In the data rows, the value 128 means zero.
Each row below has a hidden score, from 0 to 40, with 20 about the middle. What is it? The score is a weighted sum of the row's numbers plus the product of two more (or one squared), each taken from its middle value.
[143  99 120 108 116 118 103 176 133 100 144 162 129 121 157 119  98 102
 113 183 141 124 150 106 127 108 114] 24
[162 107 113 111 112 113 102 149 141 102 127 160 121 123 169 135  99 114
 122 171 144 122 139 112 123 106 115] 34
[102 129 114 100 138 166 148 119 146 141 123 117 111 127 119  91 119 107
 108 138 144 157 173 130 133 159 114] 16
[118 110 130 106  98 154 140 118 117 114 107 122  94 158 134  98 141 155
 117 123 121 195 106 119 143 114 159] 32
[165 134 111 131 115 110 104 113 143 114 111 136 125 137 152 156 111 129
 164 128 153 106 127 136 132 109 116] 20
[127 135 106 114 126 122 115 111 156 127 110 125 116 132 142 119 114 119
 146 133 157 116 153 143 145 129 116] 17
[132 129 117 135 145 113 109 124 128 120 130 137 149 110 123 157 113 118
 128 129 132 106 138 131 114 125 115] 18
[101 145 125 116 142 166 170 112 125 165 117 111 116 128 109  98 141 123
 112 114 122 141 127 138 134 164 141] 9
[105 135 108  99 131 167 146 113 156 131 114 117 110 135 128  95 117 109
 116 134 151 161 168 137 142 159 127] 19
[163 130 113 131 119 105 106 116 138 114 117 137 121 135 147 141 113 129
 138 128 140 107 122 134 124 118 114] 19
[113 127 143 146 154 115 119 147 112 127 172 134 183 101 105 150 127 114
 111 124 108 110 120 118 101 136 111] 23
[162 110 113 115 111 111 101 142 143 104 126 153 122 132 170 139  99 116
 130 166 146 117 142 114 132 106 115] 25
[108 111 159 121 103 154 165 120 103 134 114 113  98 138 109 102 170 165
 109 110 104 172  93 117 115 122 175] 34
[113 137 100  97 126 159 135 109 198 137 105 119 104 150 159  94 109 107
 123 145 184 151 201 146 163 142 129] 16
[109 129 134 128 145 133 133 124 119 134 129 124 136 111 108 123 132 124
 116 118 114 121 125 127 114 141 126] 15
[129 129 120 110  97 140 135 107 120 124  99 117  93 176 135 105 146 174
 139 112 125 142  93 132 155 108 173] 14
[110 115 141 127 150 118 117 177 115 125 188 135 172  96 112 131 114 102
 110 148 110 119 132 112 108 135 121] 16
[101 119 118  98 137 171 152 121 144 150 125 120 112 130 128  92 117 104
 113 142 132 176 165 127 139 150 126] 18
[116 124 151 126 102 148 162 112 102 129 106 110  97 147 111 107 173 173
 109 103 101 170  94 126 135 122 174] 31
[127 140 153 200 137 109 122 119 103 123 130 121 152 107 102 164 153 143
 136 103 101 107 102 129 108 126 116] 29
[120 126 128 138 149 112 114 137 119 116 151 134 163 105 116 153 117 113
 122 127 115 111 124 122 109 126 107] 27
[153 154  94 110 119 119 107 105 204 122  97 129 109 179 194 131 106 127
 177 129 207 109 191 165 169 115 113] 19
[124 143 117 125 134 125 123 115 132 130 117 119 127 124 122 121 124 128
 133 120 132 117 132 140 128 132 122] 17
[112 123 137 146 149 114 118 140 113 132 156 133 171 102 107 150 121 112
 116 127 112 117 125 123 108 135 113] 22
[153 137 106 129 131 106 105 116 159 117 115 138 137 125 146 157 106 118
 164 132 143 106 142 137 136 115 110] 17
[198 120 111 123 112 110 101 126 136 103 115 150 120 135 156 141 104 122
 159 143 142 116 138 123 129 106 110] 26
[135 129 123 136 127 112 107 125 122 122 126 136 135 119 128 152 118 128
 149 129 120 110 116 125 112 117 125] 18
[115 154 128 141 141 123 140 112 119 138 125 114 135 121 109 134 144 133
 133 108 115 111 112 142 127 138 122] 18
[104 134 115 103 134 163 154 114 145 146 115 116 110 129 121  96 119 113
 110 128 140 147 159 138 138 157 128] 14
[145 138 102 111 125 124 113 109 179 121 107 128 115 139 156 123 107 117
 148 133 173 116 161 140 140 122 114] 18
[132 116 135 107  98 141 137 119 115 127 108 118  94 157 129  97 136 156
 114 124 121 187 107 121 150 113 167] 21
[133 130 136 121 100 138 148 108 110 136  99 112  94 166 123 109 164 185
 131 105 113 153  93 130 144 113 170] 15
[116 133 147 169 158 114 123 139 106 133 155 129 173 101 100 167 139 123
 120 113 103 108 113 122 102 142 114] 21
[114 113 140 132 157 119 117 164 113 121 180 135 171 100 109 121 115 104
 107 136 112 113 128 113 107 137 112] 17
[108 128 130 124 143 134 129 125 120 144 135 126 134 118 110 118 127 115
 114 123 118 116 149 125 117 138 120] 11
[123 123 145 158 136 114 117 142 105 123 152 132 148 107 109 157 128 124
 119 121 107 110 109 118 110 125 117] 22
[138 110 115  99  94 147 125 116 136 117 101 126  92 186 168  96 123 140
 123 138 141 187 115 121 166 109 161] 29
[108 115 155 121 106 152 168 117 102 136 112 113  99 139 109 101 169 165
 110 108 102 168  94 119 128 126 204] 29
[168 112 110 115 112 110 101 138 144 100 118 151 124 131 167 140 100 114
 121 163 142 114 137 116 123 106 123] 25
[128 149 104 115 125 122 114 109 163 139 105 127 116 152 145 129 111 119
 147 127 156 114 144 146 135 123 116] 18
[101 131 125 106 141 165 166 118 128 150 132 112 115 124 111  95 132 110
 109 122 127 161 149 133 132 166 126] 30
[136 125 127 137 131 110 111 128 118 118 126 126 139 111 121 152 120 123
 128 126 118 112 120 126 118 116 114] 19
[121 144 156 207 146 109 121 122 101 136 145 121 155 106 100 168 156 148
 130 101 103 108 101 128 103 128 117] 24
[130 141 107 115 126 122 115 110 155 123 110 127 117 136 143 124 114 118
 140 126 154 112 149 147 151 125 120] 19
[108 105 158 110 103 158 157 129 105 134 117 117  97 136 114  95 152 142
 103 124  99 195 101 111 138 124 164] 23
[173 135 110 131 118 109 103 115 138 113 112 136 123 133 152 157 115 127
 165 128 148 108 134 132 131 110 115] 22
[130 105 135 119 122 115 108 184 115 106 160 151 138 111 122 128 107 107
 109 168 112 123 123 106 111 115 116] 17
[135  99 119 105 118 117 102 184 138 100 146 165 129 116 149 123  96 101
 110 197 135 129 144 105 112 107 111] 32
[100 138 134 117 146 156 179 113 117 167 124 112 118 122 105 102 147 126
 111 110 118 136 113 139 129 165 152] 14
[126  98 133 110 122 114 106 219 121 103 171 157 134 109 134 121 101 100
 104 188 116 138 143 101 118 112 112] 17
[102 139 123 112 142 157 168 111 123 167 117 109 114 125 111  99 143 122
 114 112 123 135 129 140 135 162 127] 12
[125 137 152 139  98 131 161 105 103 149 101 108  96 160 112 111 190 211
 134  96 105 134  93 136 133 116 189] 11
[169 159 101 130 122 105 101 108 171 118 104 134 126 143 172 172 108 128
 215 128 182 105 148 156 139 113 120] 23
[128 133 106 111 126 124 115 115 151 122 115 127 118 134 145 121 109 118
 149 134 149 113 127 137 137 129 112] 20
[130 146  99 111 121 125 110 110 176 124 105 128 115 146 164 124 106 122
 153 136 176 115 165 147 142 121 116] 22
[104 123 110  97 139 172 142 117 165 134 120 120 108 134 134  91 112 106
 113 146 156 166 189 131 138 150 127] 18
[143 133 129 128  96 139 142 104 114 137  96 113  93 177 131 112 173 210
 149 101 114 138 100 143 155 111 181] 12
[111 121 181 177 148 115 130 157  99 133 185 127 174  98  98 141 146 124
 109 114  95 114 101 113  99 138 114] 24
[122 143 160 204 143 111 125 123 101 137 140 121 156 105 101 174 154 146
 121 102 100 105  98 129 109 129 112] 23
[127 130 161 191 139 116 125 128 101 132 148 125 158 106 101 165 148 135
 120 107 100 106 101 122 101 129 116] 24
[117 119 129 126 147 115 112 150 120 121 159 138 160 106 115 140 112 106
 114 139 117 115 140 118 110 125 118] 18
[122 125 142 118 100 146 150 112 108 136 105 112  95 158 121 104 162 175
 128 108 110 161  96 127 142 116 192] 13
[134 117 115 101  94 149 127 112 129 116 102 123  91 184 161  98 125 152
 127 132 141 174 110 123 177 109 178] 25
[138 147 105 115 123 121 114 109 156 125 106 125 116 140 145 127 114 125
 166 122 157 114 145 147 146 126 118] 18
[179 151 101 132 128 107 101 108 166 126 107 131 132 136 163 163 104 125
 214 129 160 104 148 150 137 114 107] 23
[122 134 121 127 136 132 127 113 123 120 122 122 124 120 118 127 128 122
 135 116 126 113 141 136 129 127 118] 21
[208 149 100 131 113 103 101 106 166 110  99 134 116 153 178 160 110 139
 239 126 170 106 125 149 138 105 115] 23
[116 125 129 134 147 113 112 138 121 125 146 134 163 104 115 141 116 110
 115 132 118 113 131 122 114 127 111] 19
[ 98 141 131 115 141 157 178 113 120 165 122 105 118 121 107 100 140 127
 113 110 112 142 127 139 125 169 139] 39
[101 140 128 111 143 153 173 116 125 171 123 110 122 119 106  98 143 118
 101 115 120 158 150 136 127 168 122] 29
[112 118 142 137 157 116 116 152 112 120 164 130 188 100 107 136 121 106
 110 131 112 111 124 117 104 140 112] 20
[112 141 135 136 146 127 134 117 116 144 128 121 130 115 109 129 133 124
 125 112 113 116 100 133 134 144 130] 21
[147 130 116 109  93 139 130 105 129 121  95 118  91 201 154 108 139 165
 145 117 132 132 104 132 160 106 146] 16
[173 120 117 127 115 109 103 125 128 108 119 143 123 128 146 156 109 123
 144 139 133 106 121 121 125 106 117] 21
[147 114 112 121 112 110 103 138 132 105 121 150 124 126 150 143 106 122
 127 149 129 114 120 119 121 107 112] 22
[115 110 157 111 102 165 161 124 106 131 115 117  98 136 112  94 155 148
 108 120 107 182 103 114 129 119 220] 12
[118 146 123 129 137 124 127 113 124 131 116 120 126 119 119 130 129 128
 138 118 128 120 129 140 129 133 121] 19
[117 122 124 110  95 144 133 109 119 123 100 116  92 177 141 105 146 170
 127 114 124 157 107 137 155 110 166] 21
[112 136 159 192 160 112 125 133 102 135 174 125 184  98  97 164 148 134
 117 107  99 106 108 124 101 149 114] 25
[119 123 155 165 139 111 122 142 103 129 154 128 155 104 103 147 139 125
 111 115 104 112 102 118 107 129 115] 21
[112 110 135 120 154 121 115 180 118 118 201 143 177 100 112 130 108  98
 111 153 113 118 160 110 109 131 112] 32
[142 108 119 117 116 113 105 153 126 104 133 151 129 122 138 138 106 113
 117 157 130 119 120 111 121 107 119] 19
[135 133 127 142 125 109 110 120 123 112 120 131 135 121 123 153 118 127
 137 123 120 108 120 130 127 115 115] 20
[115 138 154 181 160 111 127 136 104 135 173 132 180 101  99 163 145 123
 117 109 101 107 108 123 103 150 110] 24
[157 133 113 110  91 136 127 103 132 123  96 117  90 207 160 107 138 175
 158 112 147 148 107 143 178 109 149] 19
[114 136  98 100 125 154 134 107 190 143 106 119 106 150 151 101 113 114
 129 133 166 130 165 149 163 142 133] 12
[144 109 121 116 116 112 103 161 134 101 135 152 129 119 147 127 102 111
 116 162 133 119 131 110 123 108 114] 22
[131 147 140 173 134 105 117 121 108 128 127 127 145 114 107 161 136 144
 121 111 107 107 111 122 111 122 116] 20
[128 141 102 111 125 123 112 111 169 122 109 131 116 141 148 128 109 118
 151 133 166 111 164 142 150 124 117] 15
[121 126 127 140 148 111 115 139 115 121 151 137 166 105 113 151 118 113
 118 129 117 110 117 119 110 128 111] 22
[101 140 121 109 139 159 166 111 131 153 118 111 116 139 113  95 134 120
 112 118 132 152 136 139 134 165 129] 22
[101 129 123 105 144 162 170 118 129 155 122 113 115 126 113  94 130 112
 115 125 129 159 136 132 130 166 136] 23
[137 153 134 147  97 143 153 102 106 152  96 106  94 180 116 118 202 213
 161  92 107 127  89 148 142 116 194] 7
[124  95 126 107 120 118 104 227 129 103 170 159 135 112 141 121 100  98
 103 197 126 130 139 103 114 112 117] 15
[124 120 123 122 145 114 111 148 127 115 145 137 154 112 121 139 111 103
 118 143 121 111 144 117 115 130 108] 16
[141 126 122 134 126 110 109 124 124 115 121 131 133 120 131 148 115 126
 143 125 124 105 128 127 125 116 115] 18
[169 116 113 122 112 105 102 126 136 108 118 149 122 135 161 146 106 120
 136 148 136 110 134 121 132 101 115] 19
[100 150 137 125 147 160 194 109 112 194 121 105 119 116 101 106 167 135
 111 102 113 131 107 142 132 173 139] 8
[ 98 130 138 114 149 176 185 122 117 163 139 113 121 115 102  96 147 113
 104 116 113 153 142 128 123 180 139] 32
[125  98 135 111 122 120 105 214 123 106 173 163 133 108 135 116 100  97
 101 187 125 128 152 101 116 112 112] 17
[125 132 136 120  98 139 146 106 111 131 103 111  94 161 126 107 164 182
 131 104 115 146 100 129 134 113 188] 16
[211 127 105 124 107 103 100 114 146 108 104 143 116 146 185 162 108 136
 188 137 160 107 135 133 141 100 119] 24
[108 124 137 124 145 134 136 135 114 151 141 122 133 111 109 114 125 113
 114 122 112 127 127 124 117 145 114] 12
[140 138 109 132 120 104 103 115 141 115 107 131 124 137 145 155 111 130
 164 127 145 106 137 136 118 115 119] 19
[143 147  99 115 121 119 110 105 177 120 101 125 114 152 162 131 111 127
 169 133 181 110 131 150 154 121 119] 35
[111 133  99  97 125 150 131 109 198 137 103 122 103 158 157  95 109 109
 130 150 190 155 196 153 170 141 127] 17
[109 129 136 128 146 137 135 124 116 141 143 119 133 111 104 115 131 117
 113 118 112 111 120 125 117 136 119] 12
[109 105 167 134 143 116 125 197 104 120 207 134 165  98 102 126 124 106
 101 135 102 127 114 105 103 130 117] 39
[142 146  95 108 119 120 109 107 194 118 101 133 111 153 180 127 106 121
 184 133 194 114 168 153 154 117 118] 19
[206 150  98 127 121 102 101 108 176 116 103 139 122 142 172 165 105 127
 208 128 173 101 164 153 141 110 108] 19
[212 123 102 122 107 108 100 117 149 105 107 146 116 146 188 156 107 129
 185 137 155 110 142 129 135 103 110] 22
[118 129 149 121 100 142 154 111 106 137 106 114  96 156 115 105 171 182
 119 105 109 164  95 125 140 116 180] 16
[100 127 116 101 139 162 152 118 138 152 126 116 112 127 123  91 120 108
 109 134 146 160 159 131 137 152 124] 15
[111 134  97  96 121 156 128 108 220 129 102 121 102 158 161  94 105 109
 131 141 206 148 198 149 172 138 119] 18
[119 152  95  99 120 152 129 104 197 139 100 119 102 164 169 100 115 120
 149 130 202 140 174 158 175 138 124] 33
[127 135 101 110 130 123 114 115 160 119 112 133 116 141 150 114 108 115
 137 137 147 116 138 136 140 126 117] 20
[109 141 148 153 151 126 145 119 106 156 137 114 144 108 101 131 152 131
 119 105 105 117 113 133 110 150 124] 13
[102 131 114  99 138 160 149 123 149 143 123 119 112 124 116  93 116 105
 112 141 147 172 170 131 140 156 126] 15
[116 130 114 116 133 124 120 119 134 129 120 125 124 120 137 120 117 116
 127 132 137 119 149 129 131 132 124] 14
[179 117 111 118 111 107 100 129 147 103 115 150 117 131 169 143 103 120
 141 152 146 111 140 121 131 105 119] 27
[127 139 106 111 125 126 116 114 160 125 111 127 118 134 147 119 109 115
 139 133 158 127 152 140 136 126 120] 19
[116 118 135 128 151 115 115 153 115 118 170 137 170 101 110 135 122 105
 111 136 115 112 130 115 110 131 114] 18
[118 135 116 118 139 124 121 115 138 132 117 125 125 127 127 138 119 117
 134 124 125 124 141 137 123 133 144] 11
[114 136 133 134 146 129 138 119 114 140 129 119 137 114 108 134 136 126
 117 110 113 118 134 132 134 138 118] 17
[128 100 124 113 119 112 104 176 129 103 141 161 132 115 144 125 101 104
 107 175 132 125 136 107 121 111 113] 22
[135 130 130 115  94 140 137 106 115 132  96 117  92 184 144 107 152 194
 144 108 126 150  99 135 158 110 178] 17
[123 123 142 145 134 111 116 137 109 121 141 131 149 109 112 148 128 123
 119 122 110 110 123 125 113 121 114] 21
[109 101 160 131 149 125 122 205 105 120 208 139 167  97 105 121 118 104
  98 146 103 135 152 106 101 141 114] 35
[126 147 113 121 134 124 120 111 136 155 113 123 125 130 126 127 120 124
 139 119 138 112 129 136 132 134 117] 26
[113 152 124 139 138 125 130 113 116 142 125 123 131 116 111 132 138 131
 135 109 118 113 121 137 121 141 122] 17
[143 135 123 122  94 134 136 103 119 130  95 112  91 196 140 122 161 201
 161 104 139 133  98 142 146 106 196] 7
[138 125 127 139 129 109 112 134 116 118 131 134 138 116 122 147 120 122
 127 126 122 107 120 127 115 119 118] 17
[130 139 139 174 133 107 118 120 108 127 132 126 143 112 114 172 138 139
 135 112 107 103 106 131 114 123 118] 23
[140 144  97 110 116 124 110 107 192 120 102 126 112 153 175 127 107 122
 177 136 192 115 157 154 152 114 119] 20
[121 120 131 112  96 143 140 112 113 123 101 118  93 169 134 103 144 156
 122 114 122 160 109 125 150 114 180] 22
[165 136 113 135 120 106 105 115 138 114 110 137 125 131 142 158 112 130
 157 130 144 109 130 135 123 115 119] 19
[113 106 162 137 143 118 123 186 103 120 187 133 158 101 105 129 123 109
 103 134 102 127 116 107 105 136 115] 24
[115 141 118 131 135 123 127 113 124 132 116 121 129 123 117 129 130 127
 132 114 126 114 123 141 130 140 113] 17
[115 113 132 124 151 117 116 165 119 116 170 140 166 103 114 135 110 102
 100 146 118 115 138 113 113 131 113] 18
[127 128 140 152 137 110 115 136 111 121 136 129 146 113 113 155 129 128
 128 118 110 111 110 124 112 124 114] 20
[116 117 156 148 145 115 121 156 104 122 169 131 161 102 104 134 131 118
 102 124 103 115 118 112 109 129 116] 20
[118 141 108 120 131 129 116 110 146 123 108 124 119 135 139 125 117 127
 150 123 145 113 140 147 143 128 114] 23
[134 133 116 137 140 109 110 122 129 117 126 134 141 116 124 154 114 120
 135 127 126 107 134 132 119 124 111] 18
[132 126 129 142 130 114 111 129 119 116 128 133 140 115 122 147 117 122
 129 128 116 113 120 123 116 118 118] 20
[127  96 134 111 124 119 106 207 119 102 178 164 138 107 129 118 101  97
 103 187 119 134 134 102 115 113 119] 19
[138 130 122 113  95 139 136 105 120 129  98 119  90 183 146 106 144 179
 131 110 129 138 111 136 160 108 176] 12
[116 130 115 111 134 129 121 122 143 126 116 128 125 121 130 112 113 112
 123 140 141 119 152 132 125 132 117] 17
[133 109 129 124 120 112 106 155 119 108 142 148 133 110 132 135 111 113
 121 154 126 126  98 111 110 114 110] 30
[127  98 145 116 125 120 108 216 110 108 183 153 143 104 121 123 106 104
 101 171 112 135 124 100 110 115 110] 20
[110 128 103  98 128 168 137 114 182 120 110 121 106 144 146  93 109 105
 109 147 179 155 177 135 161 145 129] 23
[141 103 122 112 117 110 105 171 127 105 144 157 133 120 138 128 100 107
 114 169 128 124 132 108 120 111 113] 16
[136 138 130 125  95 137 141 103 113 137  97 111  91 183 133 116 168 202
 143 102 118 133  94 146 149 111 170] 14
[117 130 144 159 156 112 120 135 108 133 160 128 176 101 104 168 129 120
 114 118 109 107 117 122 106 137 112] 20
[160 159  96 111 117 124 109 105 195 118 100 128 111 159 181 128 104 128
 206 128 195 110 162 160 155 118 117] 27
[118 125 132 136 150 115 115 141 115 124 153 134 164 105 111 148 120 110
 119 130 112 109 136 120 108 135 109] 19
[127 128 142 159 135 114 114 132 110 123 136 130 147 110 112 156 135 125
 125 117 109 106 125 120 112 124 112] 20
[142 113 114 100  93 144 127 114 143 118 101 124  90 185 169  98 119 139
 124 140 151 181 125 122 168 107 160] 21
[158 132 115 136 120 108 105 115 134 115 115 134 127 130 137 157 116 127
 175 127 132 107 132 139 127 112 118] 16
[165 119 119 127 117 108 106 131 127 106 120 148 129 131 140 156 109 120
 132 141 129 114 124 120 137 106 113] 21
[126 102 132 111 122 118 106 203 123 106 158 151 137 110 130 122 103 101
 103 179 123 126 132 103 111 111 114] 18
[123 127 125 112  97 130 143 106 116 126  99 114  93 173 139 107 150 187
 140 108 129 160 106 133 162 110 211] 23
[112 109 157 132 145 121 120 188 106 127 193 133 158 100 106 128 123 111
 105 140 107 118 111 107 103 131 111] 15
[108 113 184 164 153 119 130 179  99 129 222 131 181  95  97 136 142 117
 102 120  96 122 106 107  99 139 115] 32
[113 113 169 121 105 153 169 120 102 134 116 111  99 135 109 100 175 165
 109 110 103 187  93 115 128 119 174] 26
[110 118 164 128 104 151 171 120 101 132 114 111  99 137 105 102 182 171
 106 104  97 174  90 122 129 123 161] 37
[129  98 134 112 122 120 105 202 120 105 164 159 140 110 135 129 103 104
 104 177 119 122 140 104 114 112 112] 20
[147 140 108 129 133 108 106 118 147 119 119 137 140 123 141 148 107 117
 142 132 150 111 142 136 128 115 111] 21
[116 123 130 135 150 114 114 145 117 114 158 134 164 104 111 142 115 108
 117 129 118 110 130 118 105 132 110] 26
[124 141 150 188 137 109 120 123 105 123 133 123 153 108 104 162 147 140
 119 106 101 109 105 127 106 126 116] 27
[126 141 153 205 141 111 123 119 101 140 133 118 146 108 103 172 155 141
 134 102 100 107 102 127 112 130 116] 21
[166 118 117 120 113 109 103 128 135 113 121 147 123 126 154 141 106 118
 130 151 131 114 132 118 126 105 116] 28
[122 135 131 150 147 107 115 130 115 121 145 131 162 106 113 151 122 116
 128 123 114 109 116 126 117 130 112] 21
[179 112 111 116 111 107 102 134 141 104 122 151 121 130 164 141 100 119
 135 162 148 115 140 120 141 102 114] 26
[117 137 114 123 131 124 122 112 138 130 111 122 123 134 129 127 119 123
 140 121 139 117 139 148 128 131 120] 16
[122  98 140 116 126 126 108 214 115 104 178 156 141 106 121 122 105 100
 103 173 113 130 124 102 110 110 114] 20
[101 147 124 111 143 159 172 112 125 170 121 111 116 125 107  98 142 115
 113 115 121 148 137 138 134 165 141] 13
[136 140 109 132 134 106 106 117 144 119 118 134 140 120 135 149 114 117
 170 129 136 106 153 135 126 121 110] 18
[154 106 114 111 114 112 101 163 140 101 140 155 125 122 163 126  99 106
 116 179 143 123 142 110 138 108 113] 31
[137 139 105 113 126 123 115 112 157 137 111 128 117 135 144 126 111 109
 144 130 154 116 131 142 137 124 114] 24
[100 134 125 106 146 166 165 116 130 151 125 111 118 120 109  93 134 115
 109 117 126 165 130 137 133 176 130] 16
[115 143 121 130 134 124 127 114 124 141 119 126 128 124 114 126 130 125
 134 114 122 116 122 141 126 132 123] 15
